In the rows, 128 means zero.
One turn sends every row of this set to another row. A few are shown first. Where does it send the rows asked after them?
Gos: [107 129 159 143 154 148 121 119 117 156 142 176 144]
nozus: [122 159 160 131  93 121 113  99 111 121 127 151 139]
zufi: [112 148 162 142 143 155 120 115 108 134 128 182 130]
bemog: [132 115 153 118 117 126 146 105 151 140 116 110 165]
Dab: [118 123 139  96 129 136 146 101 148 117  91 132 157]
kanib: [ 78 130 132 110 132 139 113 128 119 128 140 109 135]
mebut: [131 127 164  86 104 134 133 113 146 125 113 118 137]
Zufo: [117 147 150 150 111 149 109 119 132 151 125 116 111]
kulek: [136 132 142 113 114 148 141 133 125 109  88 143 154]
doz: [116 134 109 148 147 156 117 110 141 160 116 128 141]
kez: [131 159 171 147 139 106 133 102 128 136 130 153 140]
bas: [132 143 159 136 142 158 111 125 114 148 149 171 136]
nud: [145 137 121 120 130 130 108 104 130 151 148 150 175]
Komak: [110 140 174 102 148 107 117 117 135 150 135 165 127]
Duzo: [138 112 151  98 113 144 127 151 137 142 118 131 155]
zav: [ 81 121 144 102 132 116 112 105 126 143 119 171 152]
Kupe: [111 106 156 129 119 127 147 136 133 136  96 134 165]
detil: [ 86 136 131 115 135 154 106 119 136 145 103 142 108]
kug: [104 142 108 114 138 149 115 123 120 120 140 110 148]
tuz: [144 156 137 111 164 125 122 106 135 137 130 168 147]
zomav: [ 92 146 131 139 123 138 124 118 113 115 136 101 141]

kulek moves to Kupe
Gos moves to bas
Zufo moves to detil
Now these:
kug moves to zomav
nud moves to nozus
Komak moves to tuz
mebut moves to Dab

